One turn sends every row of this set to another row. A few are shown first. Where does it send the rows asked after them?
bupof: [-0.82  0.26  1.58  0.69 -0.94 -1.84 -0.10 -3.16 -2.61  1.08 -2.20 -2.81
  0.60  0.38]
zus: [ 0.87  1.56 -1.04  0.33 -1.57  2.08 -0.92  0.50  1.00  1.24  2.49  2.70
  0.52  0.36]
Fasi: [ 1.18  2.24 -0.71  0.21 -1.10  1.99 -1.21  0.85  1.05  0.77  2.60  2.02
  0.45  0.81]
Gek: [-2.44 -0.38 -1.67 -1.73 -1.37 -0.36  3.08 -2.06 -3.74  1.32  0.13 -1.29
 -4.00  1.98]
sok: [ 0.71 -0.43  0.49 -2.65 -0.80 -0.78 -0.34  1.73 -3.72  0.18 -2.06 -3.54
 -2.67 -0.80]
pokev: [-1.52  0.87 -0.96 -2.07 -0.02 -0.72  2.55 -1.14 -3.69 -0.27  0.83 -2.61
 -3.91  3.10]
vene: [-0.05 -1.48 -0.13 -2.37 -1.92 -0.59  0.13  0.92 -3.84  1.52 -2.63 -2.35
 -2.64 -1.70]
reka: [-0.33 -1.56  0.34  1.60 -1.50 -3.20  0.30 -1.79 -4.22  0.55 -0.51  0.20
  1.39  1.82]
Gena: [ 2.13  2.83 -0.60 -0.14 -2.30  0.35 -0.65  0.13  0.00 -1.22  4.53  1.00
 -1.31 -0.54]
sape: [ 0.09  0.86  1.82  0.70  0.02 -2.52 -0.52 -1.93 -2.80 -0.49 -1.08 -3.17
  0.89  1.73]
tor: [ 0.98  2.58 -0.31 -0.01 -0.88  2.41 -1.31  0.48  1.56  0.87  2.22  1.21
  0.29  0.41]
Tadus: [ 1.01  1.58 -1.35  0.18 -3.79  0.92 -0.03 -1.26  0.12  0.86  3.41  2.16
 -1.39 -2.20]
navi: [ 1.73  3.53 -0.24 -0.50 -2.33  1.07 -0.69 -0.74  0.76 -0.64  3.53 -0.34
 -1.62 -1.52]
vuf: [ 1.01  2.64 -0.58 -0.28 -3.21  1.41 -0.29 -1.62  0.89  0.65  2.77  0.33
 -1.76 -2.48]
mapu: [ 1.24 -0.87  0.22 -2.31 -0.43 -1.58 -0.41  2.86 -4.55 -0.81 -0.83 -2.45
 -2.22  0.37]
Laniz: [-1.41  0.03 -1.49 -1.78 -0.30 -1.15  2.82 -0.64 -4.27 -0.28  1.46 -1.26
 -3.70  3.46]
pigus: [ 1.71  1.54 -1.41  0.34 -3.27  0.29 -0.18 -0.24 -0.47 -0.29  4.40  2.38
 -1.08 -1.03]
mubef: [-1.05 -1.24  0.63  1.31 -1.97 -2.31  0.39 -3.04 -3.31  1.75 -1.91 -0.76
  1.03  0.41]
tufit: [ 0.07 -2.60 -0.87 -2.00 -2.32 -1.25  0.41  1.56 -4.71  1.40 -1.75 -0.60
 -2.20 -0.98]
Nogig: [ 0.62  2.42 -0.49 -0.04 -1.39  2.60 -1.06 -0.02  1.60  1.47  1.75  1.40
  0.23 -0.12]
duk: [ 0.54  1.80 -0.92  0.19 -1.77  2.40 -0.84 -0.13  1.34  1.79  1.82  2.21
  0.39 -0.17]
soga: [-1.92 -0.68 -1.89 -1.55 -1.16 -1.05  3.05 -1.26 -4.36  0.66  0.97 -0.41
 -3.64  2.87]
nol: [-2.15  0.71 -1.05 -2.07 -0.63 -0.22  2.85 -1.97 -3.30  0.75 -0.04 -2.62
 -4.20  2.12]
Rimu: [ 0.85 -2.22 -0.69 -1.99 -1.39 -1.98  0.11  2.78 -5.14 -0.01 -0.73 -0.65
 -1.98  0.25]
tugen: [ 0.37 -0.20  1.07  1.24 -0.14 -3.33 -0.28 -1.01 -3.88 -0.98  0.02 -1.32
  1.35  2.66]

mubef turns into reka
soga turns into Laniz
And these:
zus turns into Fasi
tufit turns into Rimu
vuf turns into Tadus

One turn sends every row of this set to another row. A few are shown first. Where does it send the rows asked after them?
Guf: [-3.63  0.21 -1.02  0.09 -1.77  2.69 -2.22 -0.92 -2.47 -0.07  3.55  2.92
  0.04 -0.58 -1.65  0.25 -3.43  1.49  0.13  0.35 -3.50 -1.51  0.82 -4.64
  0.23  0.31]
Rud: [-0.83  0.78  0.72  0.89  2.26  1.50 -1.52 -1.50 -0.77 -0.28 -0.31  1.44
  3.29 -1.09 -0.29  1.67  2.45 -1.44 -3.83 -0.86 -4.93  1.16 -0.44 -4.68
  1.10  3.72]
tuvi: [-2.67 -0.88 -0.59 -0.60 -2.20  3.28 -2.06 -2.04 -1.99 -0.24  4.36  3.78
 -0.09 -0.49 -1.08  0.41 -3.09 -0.45  0.09 -1.35 -2.26 -0.86  1.89 -3.80
  0.23  0.68]
mune: [ 2.15 -1.76  2.21  0.44  0.76 -2.30 -0.43  0.03  1.74 -3.01  3.56  1.75
  3.92  0.12 -3.79 -1.54 -0.34  1.63  0.11 -0.24 -1.84  0.58  1.19 -1.71
  2.25 -0.39]
Bav: [ 1.07 -1.57 -1.06  3.67  0.28  0.36  1.67  1.07 -1.89  1.95  3.37  1.57
 -0.16 -3.60  0.62  0.57  0.02 -0.42  0.23 -1.29 -4.44  0.62 -3.31 -2.07
 -0.24  1.91]
bif: [-1.12 -1.51 -2.26  3.70  0.70  1.17  0.19  0.81 -2.74  1.76  2.97  1.33
 -1.11 -3.83  0.10  0.48  0.79 -0.65 -1.70 -0.27 -4.33  0.99 -3.27 -3.29
 -1.09  0.83]
fikes: [ 0.03  0.50 -2.68 -1.52  0.19  0.45  0.03 -3.31 -2.16 -0.39  4.81 -0.79
  1.39 -3.73 -3.23  0.78  1.71  0.21 -1.85  0.07 -2.88  1.93 -0.33 -1.54
 -1.70 -3.69]
fadur: [ 2.96  1.75  1.90 -0.35 -0.70  1.03 -0.50  0.97  0.96 -0.34  2.53  0.12
  2.24 -2.80  0.12  1.91  1.05 -3.44 -2.49 -1.60 -1.75  1.15  2.27 -0.24
  0.57 -0.05]
nabi: [-0.08 -0.05  0.56  0.53  3.38  0.96 -1.71 -1.96  0.14  0.03  1.27  1.47
  2.77 -0.83  1.19  2.03  0.05 -3.22 -5.31 -0.10 -4.12  0.46  1.27 -3.63
  0.84  3.37]
Nuzi: [ 0.86  0.08 -0.56  2.32  3.03  0.41 -1.39 -1.75 -0.82 -0.44 -0.02  0.12
  3.42 -0.89  1.98  0.90  0.67 -1.52 -5.20 -0.43 -3.79  1.43  1.14 -4.63
  2.03  2.92]
tal: [-0.56 -1.67 -1.94  3.56  0.35 -0.19  1.89  1.20 -0.91  1.84  3.38  1.09
 -1.31 -2.50 -0.08  1.15  0.30 -0.20  0.30 -1.35 -3.81  0.65 -3.22 -1.76
 -0.16  0.93]
reku: [ 3.17 -1.81  1.55  1.08  0.59 -3.46  0.89  0.48  0.72 -1.14  3.21  1.67
  3.00 -0.83 -1.87 -1.91 -1.81  0.79 -0.90 -0.54 -2.40  1.64  1.94 -1.85
  3.76  0.79]
suru: [-0.25  2.14  1.07  1.16  1.79 -0.22  2.44 -0.19  1.35 -2.30  2.98  2.50
  2.97 -1.76 -0.30  0.02 -2.24  1.19 -2.04  0.66 -4.17 -3.54  1.06 -6.98
  1.09  1.14]
feg: [-3.15  0.40 -0.48 -0.62 -1.43  3.61 -2.09 -0.33 -2.55  0.80  4.33  3.34
  1.69 -0.06 -1.63 -0.51 -2.50  1.40 -0.07 -0.11 -2.84 -1.60  2.37 -4.61
  0.23  0.63]
dopu: [ 0.02 -0.01 -3.36 -2.33  1.48  0.16  1.40 -3.86 -2.19 -1.20  3.62  0.24
  3.04 -2.77 -2.62  0.43  2.65  1.16 -1.85 -0.38 -3.35 -0.18 -0.23 -1.17
 -0.44 -3.41]
penu: [ 2.72  2.37  1.81  0.29 -2.11  1.70 -0.82 -0.70  0.47 -1.17  3.57  0.50
  3.30 -3.00 -0.15  0.02  2.20 -3.15 -2.60 -0.65 -0.69  0.91  3.28 -0.72
  1.02 -0.02]
nelu: [-0.38 -1.63  0.54  2.18  2.88 -0.61 -2.48 -1.35  0.06 -0.50  3.52 -0.99
  3.03 -4.91  0.06 -0.20 -2.93  3.73  0.92  0.10 -1.38  2.36  2.27 -3.89
 -1.13 -1.28]
tib: [-2.14 -2.16 -0.15  2.32  2.23 -0.07 -2.92 -2.68  0.90 -2.33  3.27 -0.80
  2.90 -5.06  1.38  0.86 -2.53  2.25  0.66 -0.49 -1.75  2.44  1.76 -3.18
 -0.69 -1.33]
boge: [-1.25  0.62  1.27  0.84  1.48 -1.41  1.23 -0.88  1.68 -2.24  3.84  2.40
  4.33 -1.80  1.46  0.06 -1.82  0.19 -3.41  1.99 -4.82 -3.53  0.92 -4.18
  2.40  0.36]
Zad: [ 0.55  1.86 -2.86 -1.97  0.76  0.70  0.23 -3.09 -2.75 -0.78  4.41 -0.09
  2.62 -3.35 -2.55 -0.79  2.68  0.71 -2.04  1.04 -2.40  1.18 -0.26 -1.50
 -1.61 -2.88]
naloz: [-1.46 -2.51 -0.80  1.40  1.88 -0.32 -2.67 -0.66  0.79 -1.74  3.62 -1.15
  2.04 -4.82 -1.08  0.10 -3.26  3.17  1.09 -0.26 -1.72  1.89  2.33 -3.57
 -1.34 -1.94]
topu: [-2.40  0.26 -0.33 -1.08 -2.17  3.64 -2.88 -1.44 -2.28 -1.15  4.51  3.56
  1.01 -0.32 -1.24 -0.01 -2.43  0.65 -0.02 -1.31 -2.24 -1.18  1.62 -3.73
  0.64  1.96]
Zitu: [ 3.83  1.23  2.14  1.19 -0.85  2.23 -0.03  0.02 -0.40 -1.93  2.69  0.58
  3.65 -3.59 -0.86  0.56  1.93 -2.97 -2.76 -2.26 -2.12  1.89  1.83 -1.98
 -0.47 -1.73]
guz: [-1.11  2.34 -0.35  0.65  0.93  0.06  2.66 -0.70  2.08 -1.15  3.18  2.53
  3.84 -1.22  0.25  0.22 -0.26  1.00 -2.35  2.20 -4.66 -3.55  2.40 -4.27
  2.80  0.57]
Nezod: [-1.11 -1.45  0.18  2.87  3.28  0.03 -2.26 -1.64  0.41 -2.64  3.20 -1.57
  3.40 -4.47  1.07  0.75 -2.85  3.22 -0.20 -1.49 -1.35  1.38  2.16 -3.70
 -0.94 -1.43]
nav: [-0.88  0.98 -3.99 -2.42  0.46 -0.42  1.40 -3.73 -1.67 -1.87  3.65 -0.12
  1.99 -3.22 -1.56  0.45  1.88  0.73 -2.18 -0.68 -3.12  0.79 -0.63 -2.10
 -0.36 -3.61]
fepab: [-0.05 -0.60 -1.96  4.51  1.11  0.89  0.49  2.09 -2.93  2.23  2.82  0.78
  0.42 -2.55  0.24 -0.41  0.30 -0.28 -0.96 -0.58 -4.14  1.17 -3.27 -2.75
 -0.63  1.34]
kob: [ 2.12 -1.36  1.58 -0.94 -0.26 -3.69 -0.18  1.52  1.14 -2.33  2.44  1.97
  3.51 -1.25 -1.28 -1.02 -0.92  0.74 -1.54 -0.37 -2.53  0.61  0.88 -0.80
  3.84 -1.05]

nav turns into tib
fikes turns into naloz
And these:
guz turns into Nuzi
topu turns into Bav
fadur turns into kob
suru turns into Rud
nelu turns into feg

